One vector is turned by the same rotation once a tick. Each row is the vector after some number of ticks, and that number follows the row.
The counts run from 0 to 640.
[ 25 -14   1   0 -12  -4  -2  29  19   0 -15   4 -50  23  47 -22 -11  21
 -15   7  -7 -18  17  -5 -12   3  12  -3 -24 -30  -2 -34   7 -21  20  16
  -6   2 -34  -7   9  -8   8 -16   1  17 -24  -8 -19  26 -20  11  -7   8
 -21 -16   3  -2 -34 -22  -6  -1 -13 -23  -9 -30 -21 -21] -> 350
[  8 -16  -4  23   0  33   1  -8  27   1 -28  18 -30 -10  14 -30   4  21
  -6  20  -6   8   4  15   3  16  -1  -7  -2  -1 -22 -35  16  -5  -6   3
 -27 -10 -27  29 -18 -26  -5 -21 -24 -13 -12  -2 -34   4  -9 -28  11  -1
  -9  10  22   6 -36  -8  -9  29  -7 -20 -12  13 -10  27] -> 541
[ -9 -21 -28  10  29  27  17  -5  -5 -22  -1   0 -18 -16  -9 -26  20  26
 -22 -18 -21  25  16 -22  -3  -1  -1  -7 -12   7   4 -42  -4 -20 -32  26
 -27  -8 -35  43 -34 -31  17  14   0  -6   1 -29  -2  24  -3  10  10  -1
  17  17  13  10  -5  -7 -11   6   5  -9  27  -1 -40  17] -> 225
[ -5   4 -14  27  -2  24  -3  37  -4  -1  18  14   2  -1 -12 -13   1   7
   2  -2  17 -14   2 -15   5   8  12  14   9   3 -26 -19  -9  41 -40  24
 -17   8 -28  25  -4  22  14   6  -2  -4  15   4   2  -4  35   2  30   6
  10  18  23  20 -15   3  19  39   3  15  55   8   1  23] -> 587
[-19  -2 -10  26  23   2  11  18  12  -8 -19  -7  -2  -1  -1 -16  -5  30
 -30 -28   4  -3 -14 -28 -15  18  17  -1 -35 -55  -3  -2  14  10  -8  30
 -15  13 -14  17 -17   0  43 -25  22  15 -19   3  -1  -9 -19  13 -11  13
  -8  17  -2  46 -11  22  11  -2  -6  -7  -7 -22 -26  24] -> 547
[ 18   5  -1  14  35   0   7  39   2 -26  -8   0   5  33  35  -1  12  21
 -37 -10 -20 -17   9 -17  22  -3   8  -5  -1 -14 -43  -9   8  20  -7   2
 -25 -12 -49 -10   7 -13  21 -10  -9 -24   3  -8 -19 -11   2   4  -7  -3
   3  21  19   3 -34   0  -9  39  20 -47  14   1 -12  -7] -> 317
[ 14   3 -15  -5  21  12  -2  42  -8  11 -20  13  -6  18  44   7 -18  -1
 -26 -13  13 -43  38  -5   4 -23   7  -4 -27 -10 -31 -34  -8   8  14  13
   3  20 -29  12  36  -3  27  -4  20  15 -20 -20 -27  17  -4  11 -13   9
 -18   5   0  -2 -31 -33  15   5  21  -9 -18  -1 -10 -15] -> 175
[  5 -13 -18  15  -8  -1  25   2  21 -30 -49  -7  -1   9 -14 -10  -5  48
   1   3  34   7  18  25   8  -4  15 -15 -11  -7 -32 -16 -10 -11 -11  37
   0   1 -30  11  -8  12   3 -14  -8  -3 -40   6 -35 -26 -32  -1  -9 -12
  12 -43  20   5  -8  -7  21   8  20 -25 -11 -23  -9  -7] -> 239
[-27   5  -8  38  -6  26  13  46 -33 -12 -22 -10   5  10 -15 -19  -3  18
 -10 -30 -13  16  22  -7  -4   5  16  13 -29 -34  -2  -8 -32   6 -38  -4
 -15  22  15  35   4   5  21   8  20  39 -17  -5  10   0  17   3 -10  37
  13   6   9  43  11   0  18  39  14  -4  23 -15   4   6] -> 446
[ -2  23  -5  29   0  23  13  43   9 -23 -37 -15  -2   5   5  -3 -17  21
 -15  -4   2   8   7 -13  21  17  -8   3 -17 -21 -34 -13   6  19 -18   1
   7  19 -33  22 -13  -1  -1  13 -25 -17 -28 -12 -27 -41  17  -4  14   9
  26  -8  37  -1 -22 -16   7  29  34 -43   1  14   5 -23] -> 325
[ -1  24  10  38  -5  13 -34 -20  -6 -29 -21 -20 -13  23   0 -10   6  18
 -16  -7  38 -23  12  26  33 -22   9 -12 -19 -21   1 -40  -8  -8   8  37
 -18   4 -20  22   2   6  13  24  -8  15 -32 -13 -19  16 -14  17  24   3
  -7 -16   5  32 -14  -1   7  31 -17   6   3  -7 -14   8] -> 154
[ -4 -15 -34  11  25  24  16   0   1 -15 -15  -2  -4   2  15 -11  -9  30
 -39  -7 -30   7  21 -17   6 -13  -5  -1  -8  11 -25 -39  -4  -9 -26   6
 -16   2 -28  21 -27 -45  -1  -3 -15 -24  -8 -14 -46  19  -5  -3   3  -8
  10  -5  10 -15  -1 -11  -9   4  22 -37   3  10 -21  -1] -> 224
[ 11 -18 -25   7  10  15   7  52  -1  13 -14  20 -25  13  -6 -12 -11  -6
   2 -21 -30 -14  23   5 -12  -5   7  17 -28  11 -10 -16 -20  12 -15 -20
   9  21 -22  -1  28  15  29  32  29   7 -12 -14 -18   2  -7  -6  20  13
 -17  -9  -1  16  -8 -41  23  18  20   8  -8 -44 -26 -19] -> 480
[ 18 -14  -3   5  11 -18  -7  10  28 -14  -9  23 -14   0   9 -10 -26  34
   4  27  13 -26   0   3 -29  -6   1  -5 -14  -3 -16  -8  28   3 -17  45
 -10 -21 -42  17   4   9  18 -39 -20   1 -16  -9   4  14 -27   0   3  11
  -5 -42   7  13 -45  -9  15  -3  10  -8  15 -13  -8   1] -> 100
[ -7 -12 -41  13  18  13 -19  24   6   4 -22  12 -26 -13 -31 -13  -3  -1
  24 -10 -24  10   2   2  20  -1  -8  20 -24  35  -9 -27  -4  10 -15 -22
 -17  -5 -37  26   9   2  26   7 -11   9   4 -21  -9   0  23 -21  23  10
  -1   8  18  20 -23  -4  -8  31  -2  25  28 -13 -10  17] -> 5
[ -1  20 -25  22  23  21  14  41 -14 -17 -11  -4  11  -4 -10   8  12  10
 -19 -44 -17   7   0 -22  -5  13  18  34 -23 -27 -10  -1  -3  32 -41 -12
   9   7 -21  -5  18  14  26  20  17 -10  -3   5 -10 -17 -18  -5  -6  29
  -2   9   6  36  16  15   7  46  19 -14  13 -23 -26  -2] -> 20
[ -3  12  -8  37  -4  36 -16   2  -9 -10 -21   1 -29   4  10 -26   4  23
 -41 -13 -13   8  20  21  13 -16  10   6 -39 -28  -7 -35  -7 -16   8 -22
 -32  -4 -11  16   7 -18  22   5   4  38 -15   3 -17  34 -27   0   5  12
 -24  28  12  21 -13   3 -18  28 -10  -8  23 -18 -19  15] -> 439
[ 20  10 -30   0  21 -13  11  55 -13   4 -38  11  -1  17   5  -3 -19  20
  -5  -8  15 -28  12  -7 -18   2   7  -9 -38 -35 -29 -12   5  17 -10   6
   7  24  -9 -11  16  26  39  13  15  40 -49  -2   2 -12  -4 -13  -4  13
 -13   2 -14  26 -22 -19  46 -10  22  -5   5 -33   7 -13] -> 462
[  0  -6 -29  33   0  18 -15  -4  14   9 -48  -6 -49   8 -36 -15 -13  25
  27  -1 -19  17   3  31 -10   7 -11   4 -38 -13   0 -33   5  -9   9  -5
 -20  17 -11  21   9   2   7 -13 -18  15 -25   9 -21  11 -37 -24  17  10
 -16 -12   4   6 -18 -34  -3  15  -5  13  -9 -20 -16   9] -> 256
[  7  16  -2  20  -6  35 -16 -14  22   6   2   3 -20  16   9 -26 -12  45
 -19   0  -9  -6  -8  12   5   8  10  -3   0 -26 -27 -27   8   2 -21  21
  -6  24 -24  17 -11 -21  11 -29 -41  20 -18  19 -19  36  -4  -2   1  29
  -7   5 -20  20 -37 -11  33   5 -18 -25  14   6  -7   9] -> 365
[-20   1   0  27   0  20   5   8  15   9  -8  -3 -23 -38 -16 -37  20  25
  23 -17  -3  27  46 -26 -18  14   9  26 -23 -10  24 -27  -3  10 -21  31
 -16 -10 -16  20 -19  -5   4 -26  -5  14   2 -10 -16  -1  -2  17  13  24
  -3   2  16   7 -30  12  -1  21 -11   4  20   2 -29  23] -> 558
[-14  16   3  22  33   1 -15  28  10 -16 -14 -12  12  -8  -1  -1 -27  20
 -19 -38  -7 -14  10 -10   9 -14  -3   2 -41  -1 -11 -35  27  18 -13  36
  -6   6 -39  15   7   9  37  13   6 -16 -18   7  -9   4 -27  47  -2  13
  -5 -17  -1   6 -14  14   4  18  34   6  -1   8 -27  13] -> 296
[  9 -10  -6  17 -12  14  26  49  25  -3  11  -5 -19  -5  12 -43   5  32
  18  20   4  13  18 -18 -22  24  10  -9  24 -33 -18 -21 -10  10 -15  18
  -3  -2 -13   9 -18  -4   6 -29 -21   9 -18   3  -4 -19  24 -15  -6   8
   7   9  14  17 -32 -13  23  32 -18 -25  23  -9  -3   3] -> 59
[ 25  24   3  -4   1  45 -18   9 -12  16 -17  12 -32  11  16 -35   1  23
  -5  17  -5 -12  48  17   1 -29  14   2 -10 -21 -25 -47 -15  -3 -11   7
 -15  -4  -9  13  16 -21   6 -14 -34  14 -34 -18 -35  19  -7   3  15  22
 -24  12  -4 -18 -32 -14   7  25 -18 -21  19  14 -23   2] -> 171
[-10  -7 -13  26  26  -3  -8   4  18 -16 -26 -19 -11   4  11  -5  -3  26
 -43 -36 -25  20  11 -22  10  -1   6   2 -32 -37  -3  -6  -5  -4 -19  16
 -19  -5 -39  -2   2   3  14  -5  30  -7   7  -7 -22  -4 -38  -7 -30  11
  17   2   1  19  -4   2 -17  19   5 -31 -25 -34 -30  -9] -> 528
[ 17 -10 -16   5  33 -19   0  34  -8 -21  -8   5  -6 -34 -12  -2   2  18
   3 -28   8   3  28 -22  -4 -15   3   7  -1  15 -12 -28   6 -12 -34  69
   4  -4 -51  27  -7  10  24   5  30   8 -23 -14  -2   4 -28  31  -9  -7
  13 -28 -20   1  -9 -16  16 -10  27  -9  22 -10  -8  -3] -> 490
[ -4  11  -2   8  20  27  -7  18   8  -5 -12  14 -19   5  11   5 -10  22
 -22 -27 -45  -1  12 -20 -17   8   0  22 -49 -18  -8 -17  40  21 -12  -1
 -11   5 -39   1   7  -3  28   1  11 -18  -4   6 -17  21 -18  35  16  28
 -20  10   9  12 -17   9  -6  25  26  -4   1  -1 -34   1] -> 297
[ 11   1 -25  28  11  23  30  55  29  -4 -40  22 -13  16  20  -9 -30   5
 -20  -7   1  -8   9  11 -29   4  15   5 -30 -11 -21  -8   0  19  -6 -10
  -5  16  -5  14  16   6  27 -21  34  15  -8  10 -25   7  -6 -15 -25  22
 -20  -4  19  32 -14   1  32  22  13   2 -31  -7 -10  11] -> 268
[ -6  -4 -13  50   1  35 -14 -10  25 -12 -33  -7 -31  14   1 -29  -3  46
  -5  -8  -5  34 -11   1  -5   5   0   5  -9 -38 -14 -10  17  -6 -31  11
  -7  14 -23  19 -19 -32   7 -45 -22   7 -34  22  -4  -6 -26 -18   0  21
   0  12   3  26 -30   3  10  27 -17 -16  -8   6 -14  20] -> 540
[  9   5   3  25  -6  22  17  52  14  -4 -24   9  23  18   7 -17 -39  18
 -22  -7  -9   7   9   0 -21  10  11   4   2   0 -20   0  -4  41 -23  26
   4  24 -25  16  12  10  -2 -36   0 -25   2  10 -30 -21  14 -17 -16  34
  14 -25  -6  11 -20 -13  21  -6  25 -31 -24  -2  -3   0] -> 93
[ 25   5   9  26  -3  23 -22  20  10  -9  -5  14   1  -2 -14  -9 -22  25
   3  13  11  13  11  17   3  -5  10  12  15  12 -41  -8  -7  19 -30  40
  -8  -4 -40  28   7 -15   3 -30 -34 -11   6  10 -26 -15   0   2  -7  19
  10  -7  -2   1 -44  -2  24  27  -7 -32   4   4   3   8] -> 97
[ 16   9  -1   8   9  10  14  31   2 -13  -2  -1 -18  -9  -7 -35   1  30
  32   9  -4   4  31   5   4   1  -9   8   4  23 -21 -35  -4   2  -5  20
  -2 -18 -52  12  -3 -13  14 -14 -29 -26  -6 -12 -27 -10   8   7  25 -14
   0   0  24 -18 -27  -8   4  61   2 -14  42  14 -11   3] -> 310
[ 11   0 -23  11  19  28   8  -6  -2  -6  -9  11  16   5 -27 -22  15  48
  12 -20 -18  33  -8 -13 -13   7  -2  26   6 -19 -31  -2  21  14 -46 -11
   3   2 -40   4 -12 -14  12  -3 -37   1 -39   9  -8 -26 -18 -28  13  16
   4  11 -26  10 -21 -17  21  17  -4 -24  15  -2   0 -18] -> 503
[ 16 -24 -19  27 -11  -9  22  39   7 -30 -22   7  -3  23 -26 -20   8   6
  -9 -31  -6   7   5  24   7   0  22 -16 -16  11 -12  -8 -10  19  -1  21
  -3  13 -37  16  -4  30   5  38  -7 -19   1  -5 -45  -9   1 -34  -7 -20
  14 -24  20  25  -1 -17   9  42  13 -10 -17 -38 -33  -8] -> 516
[  0 -26 -30  -6   7 -14   7  40  -8   8 -33  -6 -19 -10  12  -3   0  -3
  17 -16  17 -12  22 -35  -5   8  11   6 -36 -27   0 -23  -7   3  -6  14
  -2   8  -4  22  13  22  33  22  26  32 -29 -21   0  -1  16  -3  17  13
  -7  -3   5  31 -24 -18   7   0  11  13  24 -41   2  12] -> 461
[ 10 -11 -33  14  -9  10   1   8   0 -13 -29  16 -17  12 -28 -24   0  33
   0  12 -36  16  -8  29  -5   8  -7  -1 -21  -1 -26 -16  14  14 -18 -14
   5  16 -30  27  21 -10   7  13 -25  17 -21 -15  -6   2 -22 -31   5   2
  -4 -19   2   7  -8 -37  25  15   6  -9   8 -29   2 -24] -> 219
[-14  23   3  36  14  25 -14   3   1 -15 -14  -2   9  10 -42   4 -20  20
  -4 -20 -12   3 -18 -12   3   6   9   6 -34 -10 -19   3  17  31 -49  30
   0  10 -26  25 -16  13   3  -6 -34 -11  -2  -1  -3 -19  -8   2  15  34
  25 -17   8  30 -14  15   2  12  24 -16  21  -1   1  10] -> 113
[ -4 -15 -22   3  20  33  -5  34 -22   9 -22  -3 -18  16  -3 -26   3 -12
   8 -20   1 -10  32 -28  30 -13   7  -6  12  16  -7 -38 -31  31 -25  16
  -7   3 -15  43   4   7  19  27  -5  11  -7 -35   4  12  44 -25  26   3
  28  25  12  17 -27 -14   3  18  -5  14  24 -12  -9  12] -> 180
[ 33  30  14  -1 -10  16 -21   4   5  -9   6  22  -4  13  24  -3   3  26
 -11  -1  -1 -11  14  10  15 -23  22   9 -18 -22 -46 -20  13  18 -10  21
 -20 -13 -38  -4  13 -12  26   4 -28   4  -9  17 -20   7 -22  12  30  -8
 -22  12   6 -16 -51   3   6  55  -6 -31  32 -13 -14  -6] -> 597
[-10  14 -12   4  12   7  16  42 -19   9  -2   6  10  30  -8 -17 -21  21
  -5  -3 -26  -6  -4 -21  -4  12  18 -11 -34 -44 -23  10   8  39 -25 -20
 -15   5 -15  -6  11   2  26  -8 -21  17 -20   0  25 -13  -1   0   3  15
  -2  18   8  11 -40  10   5  24  16 -37  53 -19   1  -6] -> 604
